(in the rows, 128 means zero)
Rows swapped in pairs by one turn or mirror: which row each one swaps with
The rows were stretched afterwards, more along some directions than others.
gak: [169  85 172 125 129 152 129 128 149  97  69 150 119 114 116 101]
vasim: [136 139 113 146 137 111 157 107 107 131 155 142 112 122 135 138]
sirim: [131 101 152 108 163 159 149 130 137 115 123 130  85 145 136  93]
vip: [146 111 113  88 129 131  90 109 135  76  93 163 111 149 143 112]
kime: [131 119 132 144 130 124 158 120 142 111 153 135 139 136 149 123]
Tuza: [137  98 176 115 145 157  87 139 131 116 109 134 133 127 128 104]
vum: [134  97 153 121 158 165 141 123 141 118 112 137  81 128 137  91]
tufun: [134 123 140 150 138 118 147 132 122 114 160 144 140 149 145 135]
Sor: [155 144 112 136 117 106 136 110  99 116 155 137 104 126 121 137]
pef: [134 117 115  97 134 120  91 124 139  81  97 152 116 141 139 105]
lele: [148  82 173 117 142 150  88 124 131 115 111 143 129 131 123 106]
kuvi: [123 116 110 116 124 103 112  95 129 102 133 122 100 129 144 127]
pobi: [155 109 138 111 150 153 147 143 117  86  99 143 117 137 138 132]
vora: [150 109 142 122 157 146 138 126 108 108  94 143 118 142 136 135]
taba: [128 105 115  94 145 127 107 121 138  78 100 154 106 148 143 112]
Tar: [119 112 115  95 121 131  87 128 143  78 106 149 129 152 148 116]
banut: [134 106 190 123 154 153 144 112 140 130 125 127 105 124 123  98]
tol: [138 123 156 104 158 144 160 112 127 105 127 130  78 135 125 103]
Bokip: [135  97 134 124 125 113 101 106 148 115 142 109 111 120 138 121]
kur: [137 151 132 144 125 114 155 119  93 118 160 128 110 129 116 128]
zav: [125  96 109 126 128 139 101 121 143  96 114 129  98 152 146 110]
nud: [116 103 153 135 162 147 158 120 130 132 141 122  86 141 124 102]
tem: [116 140 105 152 121 108 143 122 116 117 165 130 142 141 157 143]
valuz: [176  90 151 123 141 134 123 134 144 107  78 146 111 127 108 108]
gupa: [177  96 153 124 133 142 126 133 143 104  91 139 122 124 104 115]
kez: [169  89 150 131 124 139 129 122 134 117  89 149 123 129 107 109]
pusas: [137 104 160 115 142 140  91 122 131 134 122 133 128 128 110 110]
derod: [174  84 155 118 133 139 121 126 143  96  84 145 118 123 104 105]
napid: [121 133 129 151 131 100 143 121 129 124 170 132 147 128 154 136]
muf: [121 108 104 119 114 133 107 106 153 110 129 121  94 136 151 114]
fepo: [134 137 147 155 133 125 171 124 109 131 156 131 118 119 118 117]
Sesuv: [149  88 171 111 132 162  76 125 144 120 101 133 124 131 117 104]
Big: [163 104 148 109 148 164 128 146 120  97  83 145 111 141 139 127]
gudim: [149 107 132 117 142 153 140 128 114 110 100 153 127 146 149 133]
kifu: [153 152 118 132 124 128 150 117 105 118 148 137 111 128 129 128]
givut: [109 110 163 127 161 153 145 121 135 119 129 137 104 145 136 103]
vozu: [142 135 123 141 131 123 165 113  92 119 160 121 102 123 119 131]
kebog: [126 116 132 160 136 109 155 137 118 110 164 133 143 136 143 130]
goped: [125 119 140 160 117 134 140 133 122 106 144 138 141 151 134 131]
Rini: [141  97 109 110 119 129  95 112 151 112 122 118  93 132 138 106]
Sufa: [158 104 143 102 149 161 131 132 120  92  93 146 120 139 144 128]
Miz: [118 108 112 126 112 119  88 102 142 112 128 122 105 127 139 118]

Swapped with muf: nud
Swapped with zav: vum
Swapped with gak: vora

Rows swapped in pairs by one turn or mirror: which row each one swaps with
The rows were stretched afterwards, more along some directions than others.
meva: [121 158 118 142 123 104 133 145 122 149 162 119 157  68 120 177 150 144
 124 139 113 106 147 138 112 120 134  90 104 140]
benes: [ 80 104  99 139 155 146 106 139 113 157 158 113 119 112 150 122 131 154
 117 152 139 135 155 133 172 132 120  96 106 103]
kone: [126 144 126 137 139 104 137 156 136 127 169 137 124  96 132 150 154 106
 111 153  95 102 135 124 111 131 118 108 113 151]
kuvag: [138 115 103 146 150 142 106 120 124 167 173  87 132  79 111 138 146 118
 106 161  93  75 159  98 122 119 160 108 108 130]
Gadi: [123 122 130 148 153 103  87 139 134 126 147  97 107 142 113 112 134 130
 132 144 157 130 136 145 148 156 139 158 130 136]
ribis: [107 135 117 165 138 120  93 142 128 122 168 112 115 128 146 108 128  91
 122 165 119 116 164 135 145 139 126 121 117 121]
Fabe: [101 130 100 135 122 144 133 135 135 159 139 118 120 150 124 152 136 143
 126 120 157 147 131 153 161 127 150 135 157 162]
Videf: [107  94  86 153 164 129  82 130 101 139 131 105 143  91 118 149 110  99
 125 178 103  78 155 102 100 115 117  67 117 140]
puso: [ 93 119 109 121 163 139  78 141 117 153 122  88 144  94 112 118 110 142
 125 143 149 121 162 130 166 121 132 101 121 108]
kipek: [109 133 101 126 147 152 110 141 137 121 143 111 124 111 122 160 114 122
 122 151 186 131 138 131 164 134 129 127 152 148]
nabi: [121 107 148 115 178 118  61 153 112 152 120  91 122 115 114 111 115 127
 142 144 144  97 142 110 138 115 143 138 149 122]
fip: [132 111 123 143 152 133 106 144 104 191 141  83 155  96 103 131 140 140
  93 148  91  84 155 104  86 115 149  99 126 139]
vipov: [ 95 133 128 136 145 119 105 154 122 181 158 131 128 103 123 154 125 112
 145 139 121  79 148  98 128 104 137  87 106 123]
Reso: [ 74 117 154 150 173 116 113 146 116 187 171  88 108 126 114 133 154 150
 133 143 155  92 131 130 152 134 141 106 111 116]
gavov: [108 150 114 142 112 158 150 142 118 136 173 135 142  91 136 141 152 128
 129 146 147 129 144 113 150 119 140  88 127 118]
Zageb: [149 119 118 101 123 156 128 130 109 118 148  96 103  60 136 115 129 145
 126 172 123 153 154 138 177 130 146 147 145 134]
vomul: [ 78 101  98 173 160 122  99 131 129 153 164  87 101 138 122 121 138 116
 104 157 108 113 168 136 146 114 145 112 111 140]
vonov: [105 123 130 123 129 148 143 138 107 166 155 104 146  70 109 150 135 164
 118 160 121  97 148  95 108  89 147  73 125 117]
Kag: [111 132  85 174 121 151 115 150 121 121 162 121 119 113 149 160 116 111
  97 171 125 134 133 133 126 127 122  75 121 133]
zib: [116  98 136 140 165 118  98 150 122 172 136  82  86 135 117 113 139 144
 132 152 118 115 142 130 142 153 119 140  98 126]
kod: [104 139 127 111 128 152 147 150 115 163 156 128 158  84 122 140 143 151
 131 139 142  93 131 104 112 121 122  84 117 113]
matel: [127 116 152 140 138 127  91 157 134 149 159 106 101 149 105 122 154 140
 139 134 134 115 120 118 106 107 182 148 156 135]
dosim: [ 95  85  89 150 153 146  88 137 135 135 147 106 109 130 109 116 125  83
 106 159 123 102 150 100 136 114 124 111 119 139]
levek: [110 140 133 134 143 111 103 176 121 156 154  90 144  63 126 141 149 119
 119 155 104  90 159 128 121 133 106  77  93 120]
Leto: [114 114 136 160 141 119  89 159 123 153 137  94 141 137 107  98 135 116
 109 150 150  96 142 123  87 148 125 103 141 120]
lifu: [ 98 156 149 134 140 106 113 157 115 150 143 109 162  87 130 160 134 156
 119 138 161 100 145 154 103 131 119  93 142 122]
fudi: [132 127 142 105 123 128 131 182 106 162 138 113 118 110 138 135 150 159
 145 127 150 131  93 138 139 140 139 141 142 144]
Muzop: [123 116 108 140 128 125 101 149 128 111 183  84 104 107 141 117 120 115
 106 175 129 134 137 124 160 139 145 129 132 138]
sil: [132 105 124 136 144 120 100 146 122 168 165  70 100  86 107 103 136 115
 107 165 105 110 139 101 148 135 156 112  98 128]
Luk: [137 106 103 151 141 142 117 116 114 145 152 107 140  98 120 155 116 108
 106 176 108  76 151 109  89 101 137 104 143 139]
zim: [112 104 139 135 159 109 111 144 123 192 148  91 119 101 104 170 157 173
 113 136 132  93 130 121 108 120 144 104 114 130]
pabul: [122 114  86 128 120 156 136 150 108 134 154 103 124  51 118 121 116 111
 117 183 116 139 147  99 142 134 118  84 104 143]
tagif: [145 108  97 124 122 159 127 161  93 163 166 103 131  81 136 127 143 149
 117 172  98 136 141 108 143 112 155 103 131 129]
Suze: [153  87 128 150 153 134  96 125 120 147 162  94  82 118 118 106 155 128
 111 170  94 108 139 103 111 125 167 151 118 129]
Maras: [114 111 113 148 111 112 111 158 104 156 136 127 107 141 114 166 141 154
 138 135 142 127 105 150 105 103 158 114 124 141]
narel: [113 132 130 102 148 141 119 170 135 157 129  97 140 125 114 116 145 138
 132 111 167 132 125 120 157 143 129 143 146 153]
nav: [100 108 119 166 148 147 111 136 110 190 172  82 126 108 109 122 157 151
 114 146 132  98 125 100 107 120 168  96  99 118]
Nogim: [115 150 146 129 114 106 151 157 117 131 157 120 133  86 146 169 147 174
 125 134 142 131 107 151 105 134 126  98 135 137]
duf: [ 93 123 107 141 125 137 102 157 133 146 162 104 103 147 125 127 138 151
 115 149 154 148 151 150 164 120 157 124 130 127]
vozin: [114 122 122 150 152 137 124 147 127 169 174 127 108  79 128 165 154 138
 116 164 132  86 140 115 114 135 111  90  64 113]
veku: [123 113 124 124 119 107 117 178 109 127 159  86 136  77 110 131 131 159
 115 185 145 122 127 130 117 135 124  95 128 111]
sozo: [131 118 119 109 143 140  93 136 111 127 162 121 104  76 150 143 112 124
 128 170 105 116 169 107 160 112 134 120 123 138]
doto: [131 117 137 115 136 121 123 148 104 151 151 100  90  66 125 146 140 153
 131 147 121 113 148 152 157 119 147 123 123 128]
Gali: [121  94  92 149 127 133  85 155 116 159 140  79 109 158 106 134 125 132
 117 138 139 123 141 153 152 105 178 139 162 147]
leb: [133 100 121 115 112 144 139 162  85 178 153 113 119  88 128 145 145 166
 124 152 105 122 116 114 130 104 157  94 122 113]
niso: [126 102 135 141 127 122  89 158 113 150 180  82 119  94 112 104 133 111
 103 192 131 101 146  93 119 112 158 106 134 116]
devu: [137  81 114 103 156 141  96 153 118 155 133 103  78 134 127 137 117 129
 124 149 132 119 118 121 170 128 142 157 140 144]
puse: [ 90 116 137 134 134 120 100 154 110 155 129 125 114 160 131 148 127 182
 151 127 170 142 123 145 132 125 136 116 150 134]
nofik: [116 107 153 118 157 107 100 150 130 150 162 101  97  67 113 156 123 138
 128 161 128 101 150 109 137 109 126 101 124 117]
Vamir: [133  97 137 117 153 112  82 148 106 148 164  98  89  92 121 116 134 119
 118 156 127 104 147 114 168 114 153 138 116 121]
mif: [145 131 125 114 129 138 125 132 118 112 146 127 115  65 144 138 132 144
 104 166 111 134 168 139 126 110 130 117 138 130]
zutuf: [109  89 105 130 153 112  74 154 103 153 106  93 141 109  98 134 117 117
 124 149 122  95 134 119 105 112 122 101 122 134]
mor: [131 101 116 123 170 133  72 146 117 187 116  69 130 120  85 137 119 139
 127 133 145  97 135 119 135 121 162 142 136 148]
vemi: [135 130 103 102 143 165 122 126 121 135 145 138 141  78 154 155 129 149
 110 146 125 108 153 130 119 117 131 128 136 133]
Muzut: [ 87 120 143 119 163 113 103 155 116 180 148 109 147 104 119 143 145 141
 152 129 152  62 147 105 131 133 115  82 110 109]
bitop: [100 155 147 143 151 109 133 139 116 169 160 131 123 113 152 173 162 173
 126 143 154 120 141 163 138 133 133 113 125 146]
bobon: [121  99 126 165 167 145  82 147 116 179 155  93 149 137 107 112 157 136
  87 144 150  88 139 103 103 120 152 107 128 111]
Voper: [104  95 117 133 179 145  96 120 144 138 143 100  83 143 112 122 108 104
 117 163 131 106 153  98 158 117 135 139 134 149]
pem: [104 117 114 129 150 115 114 147 123 184 153 123  85 143 131 143 138 123
 159 132 107 119 133 130 186 121 142 142 102 136]
rutak: [ 98 148 126 168 132 123 117 139 128 156 165 104 173 116 128 149 140 155
 116 158 147  94 170 119  80 116 139  79 141 125]
Zab: [ 96 140 145 157 196 112  93 123 139 128 168  98 104  92 142 123 134 117
 116 176 127 104 182 121 143 148 115 115 111 141]
tas: [105 113 137 121 149 113 104 150 111 167 148 120 118  87 111 116 144 109
 135 142 113  76 144 100 122 127 124 103  88 117]
zeko: [128 114 129  99 159 139 121 163 128 169 144 115  95 125 133 144 137 158
 138 137 159 131 123 133 168 148 127 153 141 149]
Lin: [125 118 134 142 152 126 114 134 119 191 145 109 112 116 115 118 152 123
 143 126 103  98 148 106 148 125 144 121  94 122]
bado: [147 125 145 122 131 109 114 159 128 166 121  87 129 123 112 133 155 153
 127 118 121 116 111 134 106 126 150 136 134 140]
buf: [112 132 169 140 143  94 123 158 128 148 144 128  98 119 132 145 162 137
 136 142 133 117 112 138  99 128 121 118 124 139]
biri: [119 151 113 115 142 149 115 125 143 148 135 145 143 105 133 138 126 110
 133 119 120  93 164 116 136 116 129 120 118 129]
vopo: [124 104 129 132 187 134  97 117 138 167 143  91 117 104 122 143 132 122
 108 133 134  77 142 100 123 126 125 133 120 139]
zuvo: [137 111 100 163 124 140 102 124 108 131 175 106 112 129 150 113 128 127
 109 200 131 131 167 131 146 124 154 130 139 127]
vofeg: [126  97 103 125 134 134 107 165 103 156 159  94 110  86 134 119 115 111
 114 171 124 124 129 107 165 133 133 112 126 139]
Tiga: [105 112 141 109 135 141 132 150 106 149 142 113 136  48 105 142 146 158
 119 152 148  94 131 111  94 117 120  84 119 114]
raro: [125 110 135 120 150 127 123 126 111 137 142  91 123  60 117 138 129 161
 104 167 128  96 163 134  95 115 136 119 137 130]
rup: [ 99 104  86 127 170 149  98 135 125 139 141 103 134 101 121 132 104  98
 110 164 124 103 150 101 151 122 105  95 118 135]
Zerel: [156 105 133  95 154 132 101 141  91 168 125  95 136  87 107 130 118 153
 127 150 127 104 133 117 123 106 166 148 169 135]
kenur: [130 143 122 113 143 142 117 127 126 131 139 135 115  82 148 150 125 127
 115 140 121 110 167 134 138 120 126 122 125 139]
fipa: [115 112 136 143 167 116 108 132 129 176 128  91 125 130 107 148 156 166
 131 123 147  99 124 139 116 140 133 123 129 129]
mizis: [132 116 114 101 142 135 114 165 121 191 156  96 128  86 125 151 140 168
 120 139 135 116 145 130 166 138 121 119  93 102]
dugug: [123 154 159 113 125 143 120 176 125 150 173 103 143 103 145 132 150 164
 113 127 179 105 131 124 146 138 139 115 146  95]
kipe: [154 117 111 142 150 153 109 139 112 165 141 119 123 136 127 110 159 138
 108 131  99 134 127 132 115 135 158 146 122 136]
tuv: [ 90 112  97 147 128 144  81 157 108 154 142  85 128 139 126 114 125 153
 117 145 154 143 155 143 163 116 155 103 133 110]

Swapped with ribis: lifu
Swapped with Gali: doto
Swapped with puso: biri
Swapped with zutuf: tas
Swapped with levek: Leto

